(in the rows, 128 means zero)
Which row each row swaps with, under one turn or mirror:
renu: 111, 138, 136, 138, 139, 159, 123, 140, 151, 153, 138, 120, 139, 139, 129, 114, 114, 148, 128, 156
vufu: 131, 117, 130, 118, 141, 178, 145, 126, 143, 146, 132, 117, 133, 141, 140, 134, 110, 132, 146, 154
pobo: 144, 138, 130, 150, 156, 131, 127, 140, 103, 115, 119, 155, 155, 135, 159, 133, 122, 120, 133, 146
Fis: 115, 121, 118, 129, 143, 140, 144, 130, 106, 133, 147, 111, 119, 82, 128, 131, 178, 118, 136, 114
pefov: 117, 121, 122, 112, 129, 144, 121, 137, 120, 144, 126, 181, 104, 156, 154, 135, 157, 126, 128, 121
dega: 120, 127, 155, 113, 121, 88, 106, 149, 91, 100, 126, 141, 134, 104, 132, 93, 130, 96, 134, 128
gigu: 112, 124, 132, 119, 117, 148, 119, 143, 108, 123, 134, 132, 143, 140, 144, 63, 174, 98, 132, 135
vik: 118, 104, 126, 151, 150, 141, 122, 128, 117, 160, 145, 129, 137, 151, 154, 143, 131, 134, 127, 147
Tus: 131, 140, 118, 125, 130, 122, 127, 137, 128, 77, 138, 110, 117, 83, 127, 151, 149, 119, 134, 138
Lifib: 121, 100, 145, 102, 111, 127, 122, 140, 110, 94, 107, 114, 108, 182, 130, 111, 136, 103, 135, 132
kugor: 120, 168, 146, 108, 109, 133, 115, 160, 136, 132, 120, 151, 120, 105, 133, 133, 160, 133, 137, 129
Durud: 102, 122, 126, 144, 135, 94, 101, 143, 131, 107, 120, 104, 112, 158, 131, 112, 155, 84, 125, 135
Gar: 137, 115, 125, 125, 128, 134, 106, 126, 134, 70, 122, 115, 124, 103, 136, 115, 180, 105, 127, 130
Rarem: 106, 130, 116, 93, 136, 122, 140, 129, 144, 124, 141, 109, 103, 133, 129, 103, 113, 135, 127, 183
pova: 110, 118, 139, 121, 136, 122, 113, 125, 102, 159, 131, 141, 124, 132, 141, 169, 150, 137, 132, 148
sev: 118, 130, 126, 145, 127, 147, 108, 147, 117, 148, 127, 160, 120, 157, 135, 144, 171, 110, 136, 117
ker: 102, 154, 138, 114, 110, 158, 127, 155, 112, 141, 113, 156, 112, 97, 126, 108, 157, 112, 141, 131
Fativ: 148, 99, 141, 109, 132, 154, 152, 135, 136, 148, 99, 130, 115, 144, 142, 139, 113, 122, 130, 139
bote: 123, 155, 174, 82, 117, 101, 111, 145, 113, 113, 121, 114, 120, 104, 146, 106, 130, 127, 129, 142
Lote: 122, 102, 96, 102, 143, 136, 145, 120, 124, 105, 117, 110, 125, 98, 135, 107, 148, 112, 135, 99
dep: 160, 125, 125, 122, 132, 166, 136, 137, 140, 156, 137, 129, 126, 116, 143, 98, 135, 145, 142, 163
kotir: 109, 142, 128, 118, 132, 139, 148, 141, 124, 162, 104, 115, 123, 91, 111, 90, 125, 114, 140, 142
visaz: 112, 116, 140, 115, 141, 115, 110, 127, 121, 80, 143, 123, 127, 79, 127, 138, 109, 124, 126, 134
Dirok: 121, 106, 122, 119, 132, 129, 127, 128, 88, 156, 118, 138, 122, 77, 116, 126, 144, 124, 136, 150
Nes: 115, 115, 126, 121, 134, 125, 109, 135, 118, 171, 99, 147, 121, 94, 134, 89, 155, 139, 127, 135
zanut: 141, 140, 140, 105, 125, 133, 133, 139, 134, 110, 141, 142, 125, 154, 137, 64, 159, 87, 134, 137
bok: 163, 130, 107, 134, 140, 128, 130, 145, 130, 154, 118, 157, 142, 116, 134, 98, 141, 145, 130, 140
dem: 95, 111, 127, 118, 129, 141, 125, 139, 144, 75, 130, 115, 113, 156, 112, 93, 150, 123, 122, 125
fave: 117, 157, 133, 104, 126, 126, 123, 145, 131, 135, 111, 133, 134, 112, 180, 83, 117, 123, 128, 149
bagov: 106, 128, 115, 108, 138, 122, 146, 140, 147, 134, 168, 136, 125, 140, 115, 93, 149, 112, 133, 107
Pezu: 92, 116, 128, 113, 140, 91, 114, 128, 127, 103, 127, 126, 125, 96, 136, 87, 135, 123, 117, 115
Ledil: 105, 114, 130, 114, 131, 136, 115, 132, 139, 73, 135, 142, 109, 167, 157, 100, 150, 114, 130, 124
Nubur: 120, 130, 128, 117, 130, 112, 108, 134, 131, 55, 117, 134, 120, 127, 137, 147, 138, 112, 135, 120
vezos: 115, 151, 117, 130, 123, 130, 122, 129, 120, 139, 161, 110, 135, 98, 165, 140, 116, 114, 133, 148
Ruf: 146, 102, 127, 108, 129, 120, 116, 137, 137, 72, 144, 129, 117, 134, 146, 75, 154, 128, 131, 123
Zuk: 124, 153, 135, 112, 129, 136, 109, 142, 126, 175, 140, 115, 124, 113, 115, 82, 127, 113, 135, 144
Dipe: 124, 132, 148, 116, 115, 110, 127, 140, 97, 95, 121, 117, 118, 155, 125, 143, 148, 83, 142, 133
vefa: 122, 114, 162, 113, 132, 124, 116, 140, 151, 94, 141, 108, 110, 156, 121, 137, 110, 126, 143, 126
Rir: 113, 107, 107, 110, 139, 108, 94, 122, 124, 104, 147, 101, 102, 112, 112, 90, 150, 114, 119, 125
Pim: 145, 119, 125, 115, 140, 128, 137, 130, 120, 92, 129, 117, 110, 143, 137, 147, 96, 97, 133, 150
lel: 123, 117, 158, 90, 109, 112, 133, 151, 127, 122, 128, 117, 115, 142, 122, 111, 120, 85, 141, 177
Todi: 109, 130, 120, 79, 92, 131, 120, 132, 119, 110, 122, 127, 94, 121, 134, 120, 163, 110, 142, 105
deti: 143, 106, 129, 99, 130, 142, 128, 127, 99, 94, 80, 154, 119, 144, 126, 127, 148, 128, 135, 128
Sonug: 97, 82, 120, 123, 138, 116, 132, 132, 131, 150, 163, 143, 122, 122, 137, 129, 169, 110, 128, 139
timut: 137, 116, 131, 131, 139, 98, 120, 136, 116, 99, 117, 100, 133, 97, 126, 89, 117, 92, 135, 128
veg: 123, 106, 136, 139, 146, 116, 132, 142, 127, 92, 121, 146, 107, 152, 177, 113, 144, 104, 114, 128
dufi: 147, 147, 156, 113, 121, 154, 100, 134, 142, 147, 119, 128, 147, 96, 143, 119, 142, 136, 139, 145
lup: 140, 96, 115, 104, 158, 137, 125, 96, 139, 134, 147, 122, 121, 115, 135, 115, 135, 144, 123, 168
begon: 127, 154, 123, 125, 127, 159, 131, 143, 129, 149, 107, 151, 129, 112, 131, 158, 142, 127, 151, 143
gakif: 119, 111, 135, 120, 138, 124, 107, 131, 142, 179, 108, 110, 128, 141, 114, 138, 129, 123, 136, 134
gam: 97, 128, 135, 151, 134, 166, 127, 144, 136, 139, 140, 135, 91, 153, 136, 128, 164, 131, 137, 149
pemi: 135, 84, 133, 101, 139, 141, 113, 110, 117, 127, 136, 100, 153, 106, 135, 102, 117, 136, 127, 157
sizan: 162, 109, 109, 110, 130, 100, 119, 140, 126, 77, 110, 128, 118, 127, 119, 89, 137, 129, 125, 140
kaguz: 137, 122, 142, 111, 128, 119, 97, 131, 119, 93, 119, 107, 114, 148, 130, 157, 106, 111, 134, 154

Ruf pairs with dep
pemi pairs with gigu
Sonug pairs with lel

Which row each row swaps with, under one turn or mirror:
dilug: 113, 140, 145, 119, 118, 145, 135, 91, 149, 124, 134, 98, 122, 125, 123, 124, 134, 134, 125, 133, 120, 123, 100, 86, 172, 158, 84, 152
tuzib: 129, 104, 139, 174, 133, 111, 146, 107, 124, 133, 142, 104, 132, 94, 165, 121, 126, 118, 118, 89, 112, 124, 92, 105, 123, 135, 113, 133
vib: 123, 126, 145, 114, 138, 114, 88, 142, 128, 116, 113, 129, 133, 111, 137, 109, 113, 81, 136, 133, 113, 92, 96, 162, 150, 140, 124, 103
Fafa: 117, 185, 143, 139, 129, 115, 163, 96, 149, 105, 113, 104, 127, 109, 114, 112, 137, 108, 137, 113, 148, 83, 131, 120, 138, 140, 134, 121
bibi: 112, 118, 121, 98, 132, 82, 108, 126, 139, 166, 117, 103, 134, 102, 155, 117, 108, 97, 96, 116, 104, 128, 112, 142, 127, 142, 136, 125
nekep: 133, 105, 142, 172, 125, 104, 144, 104, 120, 133, 136, 101, 127, 81, 159, 122, 127, 123, 119, 81, 106, 112, 93, 111, 128, 137, 101, 126
pok: 108, 157, 130, 115, 119, 146, 130, 97, 154, 137, 121, 98, 120, 120, 114, 124, 132, 131, 118, 138, 120, 121, 95, 86, 168, 165, 105, 146
fozu: 106, 150, 142, 134, 100, 147, 118, 81, 134, 124, 118, 100, 134, 89, 97, 116, 122, 68, 145, 117, 124, 128, 113, 138, 123, 142, 154, 98
rido: 130, 151, 153, 103, 120, 116, 129, 107, 89, 135, 127, 99, 172, 120, 127, 118, 111, 102, 111, 91, 121, 147, 120, 132, 152, 123, 80, 96
buk: 126, 107, 139, 173, 129, 113, 153, 111, 121, 128, 139, 96, 130, 87, 160, 123, 121, 121, 117, 79, 112, 114, 98, 110, 122, 126, 99, 127
topum: 102, 120, 120, 102, 127, 82, 106, 132, 141, 168, 130, 108, 131, 92, 150, 125, 100, 104, 101, 114, 103, 127, 116, 150, 135, 136, 128, 129
kamu: 119, 156, 108, 156, 112, 100, 162, 88, 143, 143, 112, 102, 165, 131, 124, 135, 133, 124, 115, 86, 117, 124, 116, 132, 177, 165, 131, 119
tuved: 92, 138, 142, 116, 115, 135, 105, 102, 140, 129, 105, 98, 120, 87, 103, 129, 94, 72, 145, 135, 111, 112, 115, 148, 121, 126, 143, 107
gutaf: 113, 149, 153, 110, 95, 134, 103, 145, 166, 126, 139, 102, 142, 129, 112, 119, 121, 120, 147, 98, 112, 96, 125, 157, 168, 120, 131, 111
Nura: 130, 117, 147, 172, 134, 112, 159, 106, 120, 136, 131, 92, 134, 90, 153, 122, 122, 130, 122, 80, 105, 121, 88, 105, 123, 139, 104, 126
Rim: 134, 147, 138, 100, 129, 111, 138, 101, 91, 143, 127, 94, 161, 119, 134, 120, 104, 99, 111, 92, 124, 131, 112, 139, 155, 117, 71, 104
risog: 104, 124, 140, 119, 121, 147, 112, 117, 149, 121, 134, 117, 131, 117, 177, 125, 94, 98, 111, 141, 125, 149, 131, 118, 158, 118, 144, 121
Suniv: 112, 145, 155, 113, 98, 133, 91, 140, 160, 128, 130, 103, 146, 135, 116, 130, 117, 112, 143, 106, 111, 96, 130, 163, 165, 123, 130, 112
fabep: 129, 146, 149, 101, 117, 110, 137, 103, 94, 138, 128, 92, 163, 134, 124, 118, 109, 109, 105, 99, 122, 141, 122, 134, 160, 108, 78, 109
kuled: 131, 123, 134, 172, 122, 108, 147, 106, 125, 132, 131, 105, 136, 96, 165, 124, 135, 123, 117, 77, 102, 116, 83, 102, 124, 132, 102, 128
venoz: 135, 157, 110, 150, 115, 99, 154, 89, 149, 135, 108, 98, 160, 136, 117, 132, 132, 126, 115, 80, 120, 123, 113, 140, 168, 166, 130, 114
Biz: 81, 153, 137, 140, 147, 121, 129, 96, 136, 127, 103, 119, 147, 123, 141, 147, 154, 105, 130, 116, 147, 82, 95, 141, 124, 149, 145, 133
Dok: 129, 192, 146, 139, 127, 118, 159, 100, 157, 106, 117, 101, 137, 105, 118, 114, 136, 112, 135, 104, 151, 85, 125, 125, 144, 146, 137, 128
govi: 130, 142, 142, 104, 120, 111, 129, 101, 99, 137, 124, 96, 172, 122, 127, 119, 102, 103, 111, 97, 125, 139, 117, 140, 144, 114, 68, 95
mika: 95, 134, 123, 121, 122, 157, 112, 115, 145, 119, 123, 115, 146, 114, 180, 116, 96, 96, 114, 138, 119, 148, 129, 117, 158, 140, 141, 101
lav: 139, 128, 139, 110, 134, 117, 88, 137, 134, 116, 109, 131, 135, 105, 133, 112, 108, 78, 130, 118, 121, 92, 105, 168, 148, 142, 123, 100
kudul: 104, 127, 130, 102, 132, 75, 109, 129, 141, 160, 117, 106, 126, 95, 160, 121, 109, 103, 99, 115, 100, 122, 114, 156, 130, 137, 131, 126
baset: 98, 118, 129, 117, 123, 156, 120, 105, 138, 111, 128, 109, 147, 122, 177, 123, 98, 92, 123, 136, 132, 150, 128, 111, 146, 129, 129, 101
keka: 95, 134, 143, 102, 90, 130, 115, 92, 128, 138, 95, 97, 119, 103, 117, 118, 119, 73, 143, 137, 123, 112, 100, 139, 115, 133, 143, 102
Vali: 89, 137, 125, 130, 117, 159, 110, 118, 149, 107, 133, 107, 149, 114, 161, 124, 88, 87, 122, 139, 134, 150, 127, 115, 149, 127, 134, 106
sase: 132, 111, 139, 170, 118, 103, 151, 106, 120, 130, 137, 105, 129, 93, 158, 119, 134, 124, 115, 92, 107, 115, 87, 104, 118, 136, 106, 128
Buka: 114, 142, 134, 127, 121, 146, 138, 88, 149, 129, 114, 107, 129, 142, 110, 128, 138, 127, 123, 138, 134, 127, 95, 94, 175, 148, 107, 153
gaz: 134, 112, 137, 166, 128, 106, 157, 112, 118, 131, 139, 96, 132, 84, 159, 116, 125, 114, 126, 79, 101, 118, 98, 103, 132, 137, 104, 120
Damel: 126, 144, 147, 107, 112, 116, 135, 106, 89, 141, 128, 95, 160, 117, 131, 129, 117, 102, 96, 99, 118, 140, 115, 141, 158, 107, 72, 103
kuru: 100, 151, 145, 123, 115, 141, 137, 95, 153, 132, 124, 105, 124, 119, 119, 111, 141, 134, 109, 134, 122, 115, 92, 87, 168, 149, 96, 155
Lofe: 135, 149, 145, 101, 114, 113, 134, 107, 88, 131, 128, 97, 161, 125, 137, 121, 102, 106, 104, 95, 126, 144, 121, 146, 148, 116, 77, 105
Gedul: 132, 110, 130, 174, 127, 114, 153, 109, 123, 132, 141, 104, 129, 89, 155, 128, 121, 124, 110, 85, 117, 123, 93, 105, 121, 129, 101, 121
fov: 92, 127, 120, 125, 131, 159, 108, 110, 133, 125, 126, 111, 147, 114, 183, 129, 110, 94, 118, 125, 130, 154, 127, 111, 151, 126, 129, 114
bena: 132, 130, 147, 120, 135, 126, 80, 130, 134, 118, 123, 136, 127, 112, 139, 110, 112, 79, 136, 128, 112, 93, 105, 165, 155, 142, 124, 103
leri: 106, 147, 134, 120, 113, 141, 125, 99, 147, 134, 131, 100, 126, 130, 117, 127, 138, 142, 124, 125, 115, 122, 102, 77, 175, 140, 95, 145
retok: 103, 126, 119, 96, 128, 73, 114, 133, 140, 157, 119, 114, 131, 99, 150, 121, 104, 110, 97, 108, 103, 127, 116, 137, 126, 138, 128, 130
namul: 91, 142, 148, 121, 103, 130, 110, 90, 138, 137, 111, 92, 126, 91, 123, 112, 105, 67, 139, 134, 111, 119, 131, 140, 110, 144, 147, 104
niku: 101, 132, 125, 100, 124, 74, 114, 129, 137, 171, 117, 110, 139, 101, 157, 126, 113, 104, 100, 116, 110, 124, 118, 147, 135, 144, 134, 125
gat: 124, 181, 146, 139, 124, 104, 163, 100, 147, 101, 103, 106, 131, 98, 121, 113, 140, 107, 129, 105, 138, 74, 122, 124, 147, 146, 133, 123
Vabos: 84, 174, 160, 146, 125, 121, 106, 84, 143, 120, 122, 140, 113, 105, 134, 104, 85, 130, 128, 117, 119, 89, 94, 143, 163, 149, 98, 120
Zud: 99, 175, 149, 155, 112, 134, 100, 84, 147, 107, 115, 122, 126, 105, 130, 125, 82, 127, 140, 103, 113, 88, 100, 141, 166, 172, 106, 123
gom: 98, 137, 157, 112, 114, 140, 109, 77, 128, 141, 112, 83, 123, 90, 109, 115, 106, 75, 149, 126, 118, 125, 115, 151, 117, 141, 140, 111
fofo: 96, 133, 144, 117, 106, 135, 118, 86, 139, 135, 101, 97, 117, 95, 104, 116, 119, 79, 143, 137, 113, 116, 106, 133, 109, 138, 152, 104
Moso: 104, 177, 155, 147, 120, 139, 110, 78, 152, 109, 113, 128, 121, 117, 143, 116, 82, 134, 128, 110, 119, 95, 113, 155, 176, 160, 108, 116
fud: 99, 156, 143, 131, 115, 145, 125, 96, 155, 125, 129, 99, 129, 120, 118, 125, 133, 118, 123, 147, 120, 117, 87, 93, 172, 151, 91, 154
pek: 129, 119, 149, 173, 128, 101, 152, 103, 118, 126, 139, 100, 133, 81, 158, 127, 130, 118, 124, 87, 104, 121, 95, 105, 125, 142, 100, 125
tez: 76, 154, 137, 154, 146, 132, 135, 100, 141, 127, 114, 106, 147, 126, 155, 139, 137, 109, 134, 104, 149, 90, 98, 149, 125, 138, 149, 140
firok: 83, 151, 141, 119, 92, 133, 113, 87, 138, 134, 97, 92, 134, 91, 113, 110, 110, 73, 145, 130, 122, 112, 112, 136, 113, 134, 141, 104
narez: 129, 139, 145, 108, 120, 116, 134, 101, 89, 136, 130, 85, 165, 125, 129, 129, 113, 99, 106, 91, 121, 129, 113, 139, 156, 110, 71, 107
rived: 117, 151, 154, 116, 96, 129, 96, 145, 160, 121, 134, 109, 136, 121, 115, 122, 119, 129, 138, 101, 114, 101, 140, 164, 163, 126, 128, 113
Mul: 102, 125, 127, 122, 125, 163, 106, 117, 134, 111, 131, 114, 151, 118, 163, 126, 93, 91, 110, 126, 129, 156, 124, 119, 154, 131, 142, 101
nogi: 125, 117, 148, 167, 132, 108, 146, 109, 124, 135, 139, 112, 136, 84, 160, 112, 128, 125, 120, 83, 111, 119, 88, 97, 117, 141, 98, 126
lufo: 129, 143, 153, 103, 122, 116, 132, 103, 94, 145, 126, 87, 168, 121, 137, 118, 102, 105, 106, 92, 112, 140, 114, 142, 151, 111, 77, 97
paz: 100, 177, 152, 164, 109, 132, 110, 79, 152, 122, 114, 114, 119, 113, 129, 115, 82, 135, 139, 106, 126, 81, 111, 148, 160, 159, 114, 118
mani: 131, 153, 110, 150, 110, 96, 149, 108, 151, 145, 111, 106, 162, 130, 123, 134, 130, 130, 116, 80, 120, 125, 120, 134, 168, 175, 136, 118
Mever: 104, 177, 152, 166, 118, 134, 125, 71, 162, 117, 109, 120, 131, 110, 129, 123, 98, 120, 139, 110, 118, 80, 102, 146, 175, 151, 110, 125
zaram: 107, 142, 157, 106, 98, 129, 97, 142, 149, 132, 137, 95, 137, 132, 106, 126, 121, 124, 145, 108, 108, 98, 119, 160, 168, 119, 127, 125
meki: 129, 150, 137, 99, 115, 114, 131, 115, 92, 134, 120, 93, 162, 122, 132, 125, 106, 106, 108, 87, 117, 146, 119, 141, 148, 108, 77, 107
narev: 110, 173, 149, 154, 106, 136, 121, 84, 147, 104, 115, 124, 113, 112, 147, 126, 82, 138, 135, 99, 129, 94, 109, 146, 169, 168, 111, 124
nubev: 73, 157, 140, 141, 156, 127, 134, 110, 138, 125, 109, 113, 141, 122, 150, 144, 139, 100, 136, 109, 146, 87, 96, 146, 127, 149, 145, 142
buse: 128, 145, 141, 104, 120, 109, 138, 94, 90, 136, 120, 90, 164, 119, 125, 126, 107, 102, 109, 92, 127, 134, 126, 142, 151, 111, 77, 97
Negi: 131, 159, 115, 151, 118, 96, 156, 94, 146, 134, 110, 99, 157, 133, 125, 124, 124, 132, 109, 84, 116, 126, 123, 130, 180, 172, 128, 123
kaze: 77, 157, 142, 149, 147, 123, 136, 104, 149, 128, 107, 109, 140, 124, 145, 145, 142, 106, 136, 108, 144, 82, 106, 141, 121, 149, 143, 144
teki: 103, 172, 146, 156, 118, 126, 111, 73, 152, 118, 114, 123, 129, 128, 124, 118, 87, 130, 134, 110, 112, 84, 103, 137, 169, 177, 99, 118
dodur: 132, 155, 109, 149, 107, 102, 151, 93, 147, 136, 111, 109, 167, 134, 132, 130, 138, 122, 108, 77, 112, 130, 115, 136, 175, 169, 128, 119
feraz: 94, 159, 161, 160, 123, 127, 123, 68, 149, 115, 118, 116, 128, 119, 136, 109, 80, 137, 146, 105, 113, 87, 101, 140, 168, 157, 111, 105
gined: 88, 145, 147, 127, 104, 134, 101, 88, 124, 140, 101, 91, 124, 101, 110, 123, 111, 72, 144, 134, 115, 107, 113, 150, 119, 139, 149, 103

feraz pairs with gom
Buka pairs with risog
Vabos pairs with fozu
Suniv pairs with kaze
paz pairs with gined
narev pairs with keka
Fafa pairs with bena
Biz pairs with rived
tuved pairs with Mever
fov pairs with leri
Mul pairs with kuru

